Here are some numbered points:
array([-11, 12, 26, 4, -18, 30, -10, -16, -1, -50, 27, -12, -15,
       8, -22, 40, -14, 21]) 0
array([4, -10, -43, -2, -16, 17, -28, -23, 31, 16, 19, 58, 34,
       -38, 29, 38, -26, -51]) 1
array([-33, -5, 5, -1, -16, 63, 18, -40, 23, 11, -10, 20, 69,
       -37, 20, 8, -23, -45]) 2
array([-34, -16, 16, 9, -14, -9, -1, -22, 19, 11, 37, 0, 22,
       20, -5, -15, 9, 40]) 3
array([-32, 40, 47, 34, -14, -30, -25, 2, -23, -2, -19, 33, 16,
       -18, -11, -78, -8, 32]) 4
array([50, -35, -21, -35, 3, 66, 78, 13, 22, 87, -33, -28, 26,
       -15, 45, -6, 20, -82]) 5
array([-2, -16, 9, -21, 0, -57, 17, 42, -55, -24, -16, -23, 27,
       65, -19, 7, 13, 61]) 6
array([60, -40, -26, -40, 2, 72, 81, 10, 31, 90, -34, -22, 29,
       -20, 46, -2, 17, -90]) 7
array([37, 12, -86, -23, 24, 3, -28, 30, -2, 20, -24, -4, -13,
       -28, 26, 11, 3, -49]) 8
array([-5, 16, 41, 9, -33, 15, 1, -10, -2, -29, 37, -8, -4,
       3, -25, -17, 5, 36]) 9
array([17, -14, 6, -1, 51, 15, -31, 34, -44, 19, -16, -36, -5,
       45, 1, 104, -58, 11]) 10
array([-17, 20, 75, 30, 9, 40, -20, -20, -19, -22, 22, -39, -30,
       13, -22, 29, -30, 42]) 11
array([41, 19, -12, 14, 4, 41, -6, 5, 35, 94, -15, 5, -23,
       -69, 43, -75, 3, -62]) 12
array([-21, 38, 47, 31, -7, -37, -23, 12, -28, 11, -15, 20, 5,
       -13, -11, -75, -5, 40]) 13
array([15, -11, 33, -7, -26, 52, 57, -17, 20, 32, -28, 27, 44,
       -34, 23, -22, -3, -62]) 14
array([21, -23, -6, -13, 53, 41, -36, 28, -46, 28, -9, -46, -4,
       39, 21, 127, -64, -3]) 15
array([-3, -15, 19, -6, 0, -68, 57, 36, -19, 35, -28, -43, 10,
       42, -12, -94, 60, 51]) 16
array([-23, 19, -30, -5, -60, -17, -10, -15, 15, -63, 25, 44, 36,
       -27, -16, -37, 28, 9]) 17
array([-12, 18, -35, 12, 9, 40, 10, -38, 50, 33, -63,
       78, 29, -92, 42, -50, -20, -106]) 18
array([54, 5, -6, -27, -23, 81, 10, 8, 8, 11, 18, -22, -17,
       -24, 16, 43, -18, -59]) 19
array([-11, -4, -59, 18, 29, -74, -64, 5, 10, 28, 1, 50, -10,
       -10, 13, -9, -9, 0]) 20
array([28, -14, 2, -20, -14, 39, 60, 0, 10, -13, -7, -25, -8,
       4, -3, 13, 17, -25]) 21
array([-5, 13, 55, 38, -3, -10, -29, -3, 5, 35, 32, -17, -31,
       0, -11, -44, 5, 47]) 22
array([-29, -4, 13, 0, 15, 30, -22, -26, -13, -65, 12, -9, 0,
       29, -25, 100, -42, 16]) 23
array([14, -20, -15, -52, -31, 35, 60, -5, -10, -127, 2,
       -31, -4, 38, -30, 89, 23, -7]) 24
array([-53, 22, 96, 22, 0, 94, 20, -55, -8, -73, 16, -46, -7,
       9, -42, 48, -31, 31]) 25
array([-10, -6, -60, 14, 27, -71, -59, 5, 10, 24, -1, 44, 0,
       -7, 15, -11, -9, -4]) 26
array([-23, 16, 69, 29, 32, 23, 18, -19, -12, 1, -60, 13, -8,
       -10, -7, -1, -41, -12]) 27
array([13, 19, 15, 17, 6, 57, 5, -21, 32, 38, -23, 18, -10,
       -61, 18, -29, -20, -61]) 28
New points follow, each followed by the numbers of its three nearest points above, looking only along the 2 directions in which the numbered points spread most, nearest first.
array([-31, 5, 46, 6, -67, 5, 7, -19, -2, -27, 70, -17, 27,
       23, -30, -22, 22, 68]) 6 9 3
array([-10, 10, -17, -14, -9, 2, 12, -1, -10, -34, -15, 3, 21,
       -5, -3, 2, 7, -11]) 27 3 21
array([63, 3, -10, -27, -23, 87, 9, 13, 4, 11, 21, -25, -10,
       -21, 21, 63, -20, -56]) 19 21 2
array([-7, 8, -24, -15, -7, 15, -2, -2, -7, -42, -12, 9, 15,
       -11, 1, 20, -8, -19]) 27 21 2
array([-6, 11, -24, -15, -9, 7, -3, 3, -8, -38, -12, 11, 21,
       -5, 1, 21, -1, -14]) 27 21 3
array([-21, 38, 47, 33, -5, -22, -14, 0, -18, 11, -27, 26, 8,
       -21, -5, -74, -4, 17]) 16 4 13
array([19, 6, 7, -16, 21, -8, 83, 12, 10, -59, -40, -48, -64,
       21, -30, -28, 59, 2]) 27 9 3
array([63, -10, 1, -23, -16, 68, 43, 21, 19, 87, 10, -38, -18,
       -26, 29, -24, 21, -48]) 14 28 8
array([1, -23, 5, -29, -58, 2, 57, -7, 3, -61, 28, -4, 30,
       30, -19, 8, 38, 18]) 0 9 27
array([-29, 14, 63, 26, 36, 26, 24, -25, -10, -2, -65, 21, -3,
       -13, -4, 3, -41, -16]) 27 21 3
array([49, -36, -19, -22, 41, 16, 26, 20, 0, 30, -26, -15, -27,
       22, 20, 82, -22, -55]) 19 21 2
array([-6, 24, 5, -22, -30, 9, 14, -2, -24, -122, 21,
       -35, -20, 21, -37, 21, 25, 35]) 11 0 25
array([54, -13, -45, -25, -15, 15, -7, 18, 7, -12, 25, 2, -24,
       -7, 16, 50, 1, -34]) 21 2 19
array([61, -15, -24, -20, 65, 67, -58, 33, -26, 54, 18, -77, -60,
       35, 29, 127, -67, -25]) 15 24 10
array([-2, -15, 19, 6, 70, -6, -23, 12, -25, 44, -32, -30, -25,
       37, 8, 66, -45, 12]) 0 10 27
array([-21, 0, 21, 19, -5, 10, -28, -26, 10, -13, 37, 8, -7,
       -2, -15, 10, -17, 29]) 9 3 27
array([3, 37, 5, -17, -40, 13, -2, 5, -24, -107, 36,
       -44, -34, 12, -43, 21, 28, 47]) 11 0 6
array([8, 3, 30, -6, -30, 39, 40, 0, 9, -14, 17, -35, -5,
       -1, -10, -22, 26, 9]) 27 3 21
array([20, 1, 27, -19, -25, 38, 52, 4, 2, -11, 3, -37, -11,
       -2, -8, -16, 32, -9]) 27 21 2
array([18, -34, -37, -44, -27, -36, 50, 34, -10, 21, 9, -28, 36,
       38, -2, -30, 62, 19]) 27 17 3
array([-10, 4, 24, 2, -22, 27, 1, -25, 5, -48, 31, -10, -10,
       0, -20, 39, -10, 12]) 0 11 10
array([16, -27, -96, -35, -18, -67, 2, 20, 8, -8, 3, 39, 29,
       9, 19, -2, 33, -18]) 26 20 27
array([-1, 21, 56, 33, -6, 25, -25, -5, 0, 22, 34, -24, -33,
       -10, -13, -34, -13, 38]) 3 9 22
array([12, 13, -14, -20, -50, 0, 39, -1, 10, -27, 0, 21, 20,
       -23, 1, -57, 39, -18]) 26 20 17
array([-35, 18, 72, 27, 16, 55, -24, -30, -7, -18, 17, -32, -20,
       -1, -20, 37, -42, 30]) 0 11 23
array([14, 15, -13, -11, 1, 21, -6, 1, -2, -31, -12, 7, -17,
       -18, 2, 29, -15, -29]) 21 27 2
array([-33, 2, -54, 8, 65, -30, -68, 0, -27, -7, -44, 37, 21,
       6, 11, 70, -53, -14]) 27 21 9
array([-2, 50, 56, 40, -48, 1, -67, 3, -19, 4, 38, 42, 9,
       -46, 4, -48, -27, 28]) 16 22 13
array([7, -8, 20, 5, -14, -35, 14, 23, -10, 46, 10, -20, 5,
       17, -5, -64, 29, 37]) 17 20 16
array([13, 28, -55, -25, -65, -63, -43, 22, -25, -125, 51,
       37, -4, 11, -32, 20, 28, 34]) 6 9 11
array([9, -25, 27, -34, -53, 0, 70, 7, -11, -47, 28, -26, 33,
       44, -24, 10, 36, 30]) 0 11 9
array([-20, 7, 24, 13, -16, 9, -20, -31, 13, -39, 37, 1, -7,
       -1, -19, 21, -10, 22]) 9 0 6
array([-31, 21, -4, 16, 26, -62, -66, 23, -52, -31, -17, 19, 11,
       19, -9, 16, -34, 42]) 6 9 22
array([-23, -6, 18, 30, -12, -39, -34, -19, 20, 13, 47, 18, -8,
       0, -12, -34, 3, 38]) 22 16 17
array([-5, 23, 44, 29, 69, 31, -45, 20, -30, 44, -6, -74, -58,
       13, -9, 24, -40, 36]) 0 11 9
array([35, -15, -18, -11, -81, 24, 18, -16, 57, 32, 95, 0, 0,
       -29, 6, -60, 56, 2]) 26 20 28
array([-5, -18, 15, -30, -35, -40, 68, 32, -36, -45, -10, -32, 44,
       56, -25, -29, 57, 43]) 9 6 3
array([-54, 22, 98, 20, 0, 86, 20, -53, -2, -72, 17, -46, -12,
       8, -47, 46, -33, 39]) 25 23 11
array([59, -14, -35, -30, -24, 40, 14, 13, 12, -8, 15, 12, -16,
       -11, 23, 56, -10, -59]) 19 21 2
array([-18, -7, -62, -8, 49, -77, -16, 19, -23, -11, -57, 18, 4,
       20, 0, 1, 9, 0]) 17 3 26
array([-25, 1, 43, 7, -60, 13, -11, -14, -5, -9, 81, -31, 34,
       22, -24, -10, 19, 72]) 6 9 11
array([-35, -15, 37, 2, -35, 1, 9, -20, 6, 8, 54, -19, 45,
       31, -18, -18, 24, 57]) 9 3 6
array([-9, 15, -17, -13, -6, 6, 12, 3, -10, -38, -21, 3, 18,
       -3, -7, -6, 7, -11]) 27 3 9
array([15, -18, 9, -26, 22, -64, -4, 75, -81, 5, -3, -77, 2,
       101, -18, 47, 8, 86]) 11 6 0
array([-4, 9, -22, -14, -6, 10, 2, 0, -10, -38, -16, 6, 19,
       -5, 2, 13, 2, -16]) 27 21 3
